In the data rows, 128 means zero.
Every row has a hidden score from 0 to 40. What is each row's score? 20 is about the middle. The score is a weighted sum of the row's numbers plus the product of two more (or one squared), each taken from its middle value.
120,112,141,101,122,132,132,174,120,145,119,152,105,136,118,121 -> 21
141,123,131,134,134,133,111,117,125,128,129,131,132,139,133,130 -> 17
106,118,146,126,151,155,124,172,168,124,101,123,156,112,132,148 -> 21
129,139,124,131,114,143,114,124,124,126,128,130,146,138,135,124 -> 21
137,170,101,116,108,129,145,116,129,108,108,115,129,97,128,125 -> 23
132,120,125,120,124,131,116,121,121,117,121,121,119,116,129,126 -> 19
145,134,117,118,118,132,113,115,121,125,103,114,160,141,98,138 -> 25
133,194,94,106,150,151,121,103,66,88,225,51,80,143,128,57 -> 12
187,120,108,175,170,143,125,85,134,107,179,116,153,158,123,110 -> 5
70,133,109,160,221,76,168,227,92,123,185,161,221,120,121,90 -> 30
121,140,131,119,131,123,121,121,131,134,119,129,136,141,140,124 -> 19
121,155,168,171,158,139,173,92,138,122,95,135,148,72,143,175 -> 5
124,139,115,131,121,133,121,124,132,127,128,128,132,124,134,124 -> 22
132,143,130,103,99,117,136,112,146,140,126,133,138,126,122,134 -> 21
81,150,132,121,136,173,46,139,150,174,165,148,119,133,153,128 -> 38
128,132,129,126,130,130,128,121,128,130,133,146,130,121,136,130 -> 16
135,135,132,112,108,128,111,117,138,131,126,129,135,130,128,125 -> 22
103,105,139,102,99,111,139,117,116,132,126,129,138,136,101,119 -> 21
142,124,106,147,123,114,124,138,126,132,123,149,112,120,133,122 -> 21
48,175,147,122,143,193,11,148,169,187,187,137,89,124,203,114 -> 38
149,99,139,112,130,140,122,148,125,156,134,160,82,137,117,118 -> 16
135,124,137,125,126,127,106,130,120,121,135,124,120,122,123,125 -> 23
133,119,138,137,118,138,144,145,95,126,130,112,143,113,133,120 -> 16
97,128,136,112,115,121,142,170,107,144,109,134,134,137,131,130 -> 20
145,120,137,123,118,131,122,116,116,124,126,127,128,123,121,131 -> 17
133,138,109,135,119,145,116,130,129,109,125,124,132,117,125,119 -> 24
144,86,163,94,129,142,120,169,130,166,123,166,64,143,109,107 -> 18
154,141,132,100,139,115,135,105,100,149,134,125,112,121,145,144 -> 8
135,125,124,126,122,126,117,117,120,125,124,130,126,131,136,131 -> 17
136,133,128,136,134,124,126,120,125,126,123,128,128,140,119,133 -> 20
142,120,127,126,117,117,125,118,119,125,126,138,144,128,123,132 -> 17
118,123,142,141,131,111,110,130,106,123,103,134,135,128,123,125 -> 19
158,78,153,87,170,153,128,180,175,153,149,179,109,139,96,115 -> 16
128,124,127,128,124,128,116,130,128,127,122,127,127,131,134,124 -> 21
120,143,156,128,133,116,136,110,142,141,135,139,115,148,137,114 -> 16
128,137,103,82,113,128,139,144,182,94,127,132,190,168,195,93 -> 32
136,116,87,141,131,103,170,99,125,118,72,132,165,169,84,152 -> 16
147,166,110,132,128,143,89,117,157,105,127,114,147,120,124,130 -> 30
134,131,127,106,134,117,140,107,101,157,127,114,118,127,156,141 -> 8
159,176,84,138,136,128,130,116,158,116,72,99,146,108,71,143 -> 24
157,121,120,126,129,145,131,108,124,142,133,114,149,140,126,130 -> 13
75,134,204,70,50,80,95,183,78,157,60,119,134,164,87,104 -> 22
164,133,42,173,127,97,121,144,129,139,108,165,123,109,91,124 -> 33
142,143,179,155,165,154,148,115,150,140,99,155,119,91,127,168 -> 9
112,156,132,121,118,117,139,164,120,118,111,115,115,89,113,118 -> 31
124,125,116,133,125,131,127,130,123,126,118,123,129,130,139,123 -> 19
136,152,164,112,123,128,107,108,150,127,144,125,123,157,145,120 -> 20
163,152,163,114,135,139,58,121,171,95,146,116,121,127,144,125 -> 29
130,142,130,98,106,100,149,93,130,159,157,133,146,130,132,151 -> 14
136,133,121,126,122,131,127,127,113,119,136,126,124,115,130,128 -> 20
124,129,112,131,131,119,134,127,122,110,120,126,147,144,120,136 -> 22
115,111,136,126,91,129,136,126,100,121,117,119,139,125,122,116 -> 19
110,133,119,132,130,126,116,126,121,125,126,111,123,122,143,121 -> 21
138,148,151,151,131,124,101,113,149,110,129,124,143,124,141,125 -> 22
115,124,141,120,128,124,110,133,111,137,126,123,121,133,132,120 -> 21
135,130,139,132,117,126,137,135,131,130,129,124,121,122,145,122 -> 18
129,121,134,128,131,131,105,127,126,127,131,117,113,132,135,127 -> 21
134,128,125,126,127,124,120,122,127,129,130,138,128,117,133,132 -> 18
133,125,133,121,122,128,109,123,126,130,123,122,125,122,128,130 -> 21
93,109,133,97,162,79,185,142,133,138,179,144,153,137,119,135 -> 16
129,115,136,121,117,130,106,126,129,122,120,116,134,137,122,116 -> 24
148,135,131,135,116,126,112,138,104,142,143,133,121,96,112,128 -> 23
138,121,130,127,122,127,119,124,123,125,126,123,129,124,123,130 -> 20
102,139,101,130,180,98,188,159,131,137,166,138,154,145,121,114 -> 12
87,114,113,126,117,119,107,123,117,108,126,138,114,161,141,118 -> 22
80,122,118,123,107,109,125,138,110,116,127,143,124,162,133,107 -> 24
113,110,119,108,160,99,150,151,120,130,182,138,156,141,129,128 -> 20
117,62,144,175,114,128,101,116,102,81,125,99,76,87,145,149 -> 18
125,118,134,139,123,132,143,109,110,139,121,103,128,118,132,127 -> 11
123,130,132,127,126,128,130,119,127,128,126,122,131,143,127,120 -> 18
110,142,121,150,139,130,109,161,127,153,129,126,146,109,137,118 -> 26
99,133,118,114,71,120,123,109,89,104,94,106,174,119,103,134 -> 24
105,128,116,120,121,122,115,115,112,125,129,133,128,139,134,122 -> 20
164,84,100,89,156,152,138,147,185,40,103,130,110,115,43,161 -> 32
166,96,167,91,138,146,126,154,139,163,142,177,64,135,128,122 -> 10
121,118,137,126,130,137,119,135,124,126,123,129,129,116,136,128 -> 18
117,122,116,126,128,138,114,107,93,101,151,98,106,114,133,110 -> 19
77,140,126,124,140,154,71,151,141,161,154,145,113,122,172,118 -> 26
141,128,109,156,126,127,123,112,141,92,121,112,124,97,119,130 -> 23
138,126,136,115,138,141,114,120,100,143,157,126,125,130,147,129 -> 14
142,124,131,122,125,125,117,113,129,121,117,126,131,126,129,132 -> 18
132,144,124,118,105,138,117,120,121,130,130,138,144,128,122,128 -> 22
137,126,135,125,125,133,120,109,127,126,124,127,133,116,126,134 -> 17
133,127,131,127,122,127,126,128,131,129,119,125,128,125,128,126 -> 20
118,121,115,115,62,134,94,109,126,108,120,105,173,161,99,86 -> 36
130,114,126,114,130,141,137,122,145,113,139,119,130,162,104,127 -> 20
137,116,136,149,131,122,142,111,107,153,110,127,116,111,130,128 -> 11
134,108,74,166,119,93,141,129,130,122,137,161,97,96,123,115 -> 26
138,128,123,147,138,128,145,120,122,129,116,129,119,133,126,119 -> 14
124,129,127,122,129,126,130,130,126,120,122,116,116,131,139,124 -> 19
123,171,109,134,100,163,104,108,113,130,152,139,174,135,123,116 -> 30
61,167,137,107,108,151,57,125,163,178,188,118,132,132,180,104 -> 32
113,113,149,104,106,106,124,176,114,149,122,141,92,164,90,113 -> 30
143,41,156,120,126,123,148,116,199,120,130,129,40,78,97,192 -> 19
127,124,131,116,124,129,137,147,130,131,127,143,171,146,149,111 -> 18
115,117,130,124,122,127,134,138,122,125,130,110,131,133,128,119 -> 20
139,155,176,161,148,129,167,124,142,131,128,135,109,89,175,163 -> 4
126,128,124,130,130,129,122,128,129,124,130,133,128,121,132,123 -> 20
120,120,122,135,128,132,126,131,134,117,121,117,119,121,133,120 -> 20
128,120,134,128,132,133,112,134,121,119,118,117,120,123,123,124 -> 22
127,142,111,101,157,143,111,152,110,125,124,115,88,95,154,136 -> 18
117,131,127,142,147,125,137,116,124,127,123,130,121,142,113,130 -> 17
136,138,103,130,133,133,124,116,138,127,107,109,139,131,111,134 -> 20
131,125,135,122,132,127,111,121,128,122,133,112,117,132,125,126 -> 22
129,120,129,122,125,133,120,134,129,117,120,121,124,127,127,128 -> 21
168,141,118,162,182,142,123,139,140,88,95,150,92,112,76,133 -> 21
125,120,139,119,129,133,118,141,107,142,137,132,114,134,134,117 -> 18
147,123,132,127,121,125,119,114,135,129,122,119,118,124,113,149 -> 22
119,123,75,69,150,136,151,157,166,90,112,159,184,168,216,93 -> 26
104,177,123,116,87,130,142,118,120,118,97,98,130,82,106,130 -> 28
160,107,127,189,131,106,110,109,119,89,107,141,149,109,106,118 -> 22
88,112,118,114,114,105,141,100,130,122,131,143,128,140,119,132 -> 19
107,128,133,111,91,80,122,236,80,163,114,183,94,126,122,99 -> 20
113,93,131,218,144,90,133,134,74,84,80,147,157,87,94,116 -> 19
125,130,114,127,115,114,143,125,121,132,146,125,125,130,130,133 -> 20
132,120,136,136,129,122,118,127,130,130,132,131,116,131,133,128 -> 19
124,140,126,135,119,124,154,123,139,131,118,133,134,134,114,124 -> 19
123,128,110,150,120,123,142,118,135,137,173,131,104,158,123,101 -> 19
142,138,134,126,128,126,108,113,140,119,143,130,132,121,125,139 -> 23
106,139,190,125,110,120,124,83,139,131,133,130,105,153,153,101 -> 15
70,182,132,100,98,170,54,152,185,186,147,151,123,129,160,110 -> 37
135,136,129,115,108,114,129,113,127,145,148,128,127,131,132,141 -> 19
144,132,138,120,124,128,111,118,119,134,129,135,138,126,126,133 -> 17
116,117,128,127,125,141,109,135,129,130,131,121,122,124,139,126 -> 21
98,108,161,155,146,150,144,152,132,158,122,115,143,120,141,141 -> 11
111,121,137,130,146,146,113,162,143,128,109,122,146,113,128,134 -> 23
127,132,131,144,145,126,141,114,127,117,123,131,112,134,113,125 -> 16
118,173,129,150,143,135,117,177,146,103,105,118,135,72,114,113 -> 34
146,118,121,141,133,147,102,164,127,90,96,108,113,83,121,129 -> 27
115,126,123,123,129,128,142,132,137,117,130,121,125,141,127,128 -> 19
163,142,149,146,132,115,150,119,164,138,158,157,92,106,160,151 -> 10
137,118,144,124,136,123,107,191,116,108,40,127,106,104,86,124 -> 32
106,120,157,129,119,115,107,154,124,141,117,119,117,142,120,111 -> 28
90,181,111,106,156,160,93,132,99,134,216,105,108,144,153,81 -> 24
137,136,104,89,91,79,178,96,134,170,182,145,144,136,122,163 -> 15
117,114,133,109,127,112,137,117,122,123,133,127,118,125,111,134 -> 19
128,124,127,124,123,128,119,126,127,120,129,124,130,122,125,129 -> 22
92,139,147,173,150,119,96,196,129,151,144,129,169,65,114,122 -> 36
115,118,130,131,152,121,146,106,189,100,125,136,114,181,81,158 -> 28
120,135,133,126,136,152,106,156,130,141,119,129,130,96,132,138 -> 24
149,129,133,113,109,128,116,114,130,126,122,132,133,131,122,131 -> 19
145,135,127,127,111,122,123,113,88,145,138,128,95,95,118,131 -> 16
129,131,116,128,131,130,117,126,131,128,133,122,119,136,154,119 -> 19
110,142,127,109,164,108,148,166,128,140,174,146,179,158,141,115 -> 21
156,121,141,121,130,133,135,119,235,116,110,119,121,116,89,172 -> 22
133,125,130,127,122,130,115,123,125,122,122,124,136,133,132,127 -> 20
120,172,87,155,133,117,147,149,123,173,133,151,172,168,65,129 -> 35
123,128,149,103,123,111,123,143,96,157,108,127,110,143,134,123 -> 17
103,106,136,176,132,127,96,159,110,117,152,107,124,79,131,138 -> 31
136,129,45,166,118,103,125,142,128,122,110,157,111,114,106,114 -> 33
131,145,117,114,103,109,145,104,102,163,146,133,116,104,126,146 -> 14
101,135,124,98,110,139,107,127,126,120,115,126,154,128,145,122 -> 21
117,126,124,135,128,129,127,127,130,119,120,122,121,121,136,126 -> 19
126,153,125,100,107,100,171,89,139,162,147,132,159,120,142,162 -> 11
180,143,139,89,140,171,81,106,110,135,207,95,155,165,211,117 -> 9
131,131,121,121,118,127,123,121,116,130,130,116,126,127,133,122 -> 20
123,119,135,135,131,134,120,138,131,123,119,124,129,124,128,133 -> 21
131,124,123,132,129,129,117,121,136,119,125,113,128,132,131,118 -> 21
75,118,103,38,139,123,181,255,127,106,84,186,205,192,197,96 -> 21
128,127,120,127,125,124,120,130,128,126,122,125,124,124,138,130 -> 20
